A single turn carries every row of the set below to another of its rows. Some are shown first; where does it send the rows asked next?
vub: [  1.2 -36.5   1.4  32.2 -17.1  -1.1   0.8 -58.9  -2.8  -8.1  -3.0  -5.1
   1.2 -24.5   0.2 -19.6   7.9  23.8   2.1  -5.9]
zusu: [  9.2  31.6  40.1  29.9  -9.8  -1.4 -24.2  58.6  -3.0 -23.0 -11.9  10.0
   7.8  -3.7 -35.6 -30.8  -8.5 -12.1 -16.6  12.1]
bir: [  8.2  24.3 -33.4 -14.8 -15.7 -18.3  16.2  -4.9  -8.0  17.8  -4.0  24.5
  38.9  27.4  22.1 -20.0  -2.0   9.3 -34.5  -2.7]
vube: [ -7.0   1.3  12.9  20.0   5.2   5.6  -7.3  15.2   1.0   0.5   3.9  -5.0
 -21.4 -12.9 -50.8 -62.5 -46.1   2.9  -9.5   7.2]
ranep: [ -1.2  23.9 -16.5 -12.8 -13.4  -8.7  12.8   6.3   6.0  39.3  16.5  16.5
 -15.2  19.0  -1.9 -11.7   0.9 -12.6 -25.9  54.3]
Tifo: [ 15.5  18.6 -18.5   5.2 -29.2  -7.9  25.1  24.2   4.0  24.3  15.0  21.8
  32.5  15.0  22.5  11.9  -6.5   7.0 -44.8  -1.8]
revat: [ -4.5  -7.0  17.4  22.5   3.7   5.9  -9.9  26.3   6.3   1.9  19.8   0.4
 -24.4 -19.0 -50.4 -53.1 -42.0   4.7  -9.3   9.3]
momum: [  9.1   5.1  -6.6  18.3 -33.0   0.7   9.1  35.9  -1.4  -2.2  18.6   6.2
  21.3   6.5  40.3  21.8 -13.9  -8.4 -31.3 -26.9]
gurid: [ -9.1 -24.9 -22.6 -23.5   9.4   3.7 -33.0 -17.3  -6.3 -13.9  -4.8 -37.0
   3.9   2.6  10.9  -7.6 -24.4   1.0   1.9 -13.3]
Tek: [ 22.9  21.1   1.1  25.1  32.7  13.8 -15.9  21.3   5.7  -5.3   3.4  10.9
  50.5  14.6  16.0   4.8 -22.2 -24.5  17.7  10.4]
tageb: [  3.1  46.9  32.3  14.4  -6.7 -10.7  19.5 -24.6   8.4 -21.9  24.9 -17.6
  29.3   2.6  -0.5 -28.6  34.1 -13.8 -12.5  -9.8]
Meli: [  3.6  13.6  11.7  42.1 -46.4  13.5  28.4 -27.0 -13.7   5.4  -5.3   5.2
 -23.7  -5.8 -39.3   8.7  11.4 -13.1  -3.0 -23.2]
Ravor: [ -6.2  -8.9 -29.6 -35.4  11.3 -14.8 -20.6 -25.4  -3.8  10.8   9.8   1.2
   2.0  14.4  10.4 -34.5   0.1   5.0 -11.2  35.0]
zusa: [  3.2  -0.3   1.2  19.9  35.7  11.7  -3.4 -57.4   3.5  12.8 -11.8   2.8
 -20.7   5.9   0.1  30.8  11.3   1.5 -30.0  -1.8]
toze: [  2.5 -11.0   9.9  30.4 -23.2   1.3   9.1 -53.7   5.7   0.5  26.5  14.3
  -9.3 -11.4   3.0 -36.0  29.2   7.8   2.4  23.3]
zalap: [ -6.1 -12.2  26.8  26.8 -12.5 -50.9  22.7 -12.3 -17.7  -9.0 -12.0 -13.3
  12.3 -38.9  15.3   1.9   8.4  12.6 -39.2  -8.7]
Zek: [ -4.7  20.7  12.6  30.2  23.5  17.5   3.7 -47.5  -1.9   2.8 -11.7  -0.8
 -37.7  16.8   8.4  25.7  10.1 -26.7 -24.1  -3.5]
Non: [  6.6  19.8  27.4  18.3  -3.9  -3.2 -31.6  44.2  -9.0 -30.3 -35.9  -2.1
  16.7  -4.5 -45.2 -29.3 -18.9  -1.1 -11.1 -12.7]
Mut: [  3.0   4.9  19.6   3.7 -14.0 -45.9  22.4  -9.2 -25.7  -1.7  -8.8   6.4
  10.9 -21.7 -32.6  19.3  18.4  11.2 -36.8 -37.3]
mugu: [ 10.5   1.6  18.1  11.6  10.2 -15.4 -39.6  28.2  -5.7 -23.9 -38.3   3.9
  28.0 -12.9 -40.1 -40.9 -16.1  20.5 -16.1   2.2]
Nifu: [  3.8  21.0  15.7  36.0 -40.8   9.8  25.2 -35.5  -2.9   8.0  23.4  21.3
 -21.9   2.6 -20.3 -17.0  30.7 -15.2  -0.5   9.1]
ref: [  9.8   6.5  -7.2  21.1  24.7 -29.4  -3.2  24.2 -29.3  12.1 -36.5  35.1
  21.8   0.6  13.4   7.2 -34.2 -20.6  -1.7  22.2]
gamo: [  0.8  -3.0   7.2  23.8  32.2   6.4  -3.2 -48.4   4.5  10.9   2.3  11.6
 -30.7   1.7  12.8  28.9  17.6  -3.4 -32.5  11.0]
miken: [ 14.7  14.5   0.5  38.4  25.5  -5.0  -1.9  21.3  -3.4   6.6 -26.0  11.9
  43.8   3.4  27.4   2.0 -35.9 -20.3   2.4  29.2]
Mizo: [ 12.9   2.4  21.5  12.1   9.4 -20.5 -33.4  31.9   4.1 -13.3 -17.8  17.7
  26.8 -14.9 -26.7 -45.8  -5.9  26.1 -23.4  32.0]
Luko: [  1.4  24.8  -4.3  17.8 -30.8  13.7  20.1  35.9   7.5  27.3   5.3 -12.6
 -19.9  11.9 -10.4  29.1 -19.1 -27.8 -26.3  17.1]
befak: [ 23.4  18.0  -4.2   0.4  33.6   2.6 -28.7  21.8 -11.3  -7.7  11.2  32.8
  36.5  18.9  -8.2  10.3 -12.6 -26.1  20.6  -7.8]
mas: [ -8.0  -3.2  16.8  20.3   3.5   4.2 -10.0  24.3  -0.3  -2.1  12.5  -3.0
 -27.1 -14.6 -50.0 -57.7 -44.0  -0.8  -8.5   6.4]
sifo: [ 13.3   7.6  -8.6  -2.7  26.5 -24.5 -19.3  23.8 -36.5   2.9 -14.5  48.7
  18.9  11.1  -6.2  12.5 -16.9 -23.5   9.3  -1.0]
muzel: [ 12.9  20.8  33.7  23.2  -2.0 -13.0 -26.9  49.2   5.2 -13.5  -1.0  22.5
  14.0 -10.5 -24.3 -41.1   0.4   6.0 -22.7  37.7]
rez: [ -5.6   9.8  16.9  30.0  26.0  10.5   0.9 -40.7  -0.3   7.7   0.9   8.3
 -38.4   7.9  17.5  25.1  15.4 -20.4 -26.7  11.2]
Zabul: [ -7.1  12.2  35.8  33.1  -6.8 -29.1  19.3 -21.7   4.0 -24.4   9.5 -27.2
  25.1 -25.1  33.3 -27.1  16.4  -1.9 -23.4   7.5]
fabo: [  2.3 -22.6   3.4  40.8 -32.3   7.2   9.3 -42.4 -12.9  -4.0 -22.6 -11.2
  -8.4 -21.0 -25.4   6.6  -4.3   9.4  -3.5 -33.4]
kad: [ -3.7  -2.3   9.5  20.5   8.3   4.8  -7.0  15.5   7.4   6.2   5.1  -5.6
 -15.7 -14.1 -55.1 -58.6 -45.3  10.4 -11.6  10.4]
bifid: [ -6.0  -5.2  -8.5  11.0 -16.5  22.7  -9.4  19.1   0.3  -5.5  -9.3 -45.6
 -10.0   0.3  -2.9  31.4 -35.7 -22.5  -7.9 -26.1]
Nono: [ -3.2  -4.2  14.1  19.9   5.4   6.4  -6.6  22.9  11.1   4.9  14.5  -1.1
 -16.8 -18.3 -55.9 -54.4 -42.4  11.8 -13.9  12.0]
rebob: [ -0.2  14.6 -29.7 -19.3 -11.4 -14.8  -3.0 -13.3 -20.2 -11.3  -8.7   6.1
  29.6  28.7  37.8 -31.8  -8.1  -3.0 -15.0 -29.1]
Vutun: [  7.3  44.0  21.8  -4.2 -11.3 -23.5  20.5 -18.0  -7.9  -7.8  15.9   1.9
  21.5   4.4 -40.4  -0.6  33.4  -3.9 -20.5 -37.0]
nuvob: [ -0.4  15.9   1.8  22.5  30.0  17.8  -0.1 -54.3   0.3   5.7 -19.9  -3.0
 -24.1  12.7  -1.8  27.7   7.5 -13.0 -25.2 -10.8]
Dorez: [ -2.0   2.3 -12.3  -0.3 -23.2  -2.5  -9.4  13.3 -16.6 -22.0   4.4  -5.7
  19.1  14.2  50.9  -2.7 -15.2 -15.9 -14.4 -45.4]

Meli moves to fabo
Zek moves to nuvob
And these:
bifid moves to gurid
Dorez moves to rebob
sifo moves to ref
revat moves to mas
Vutun moves to Mut
Mizo moves to muzel

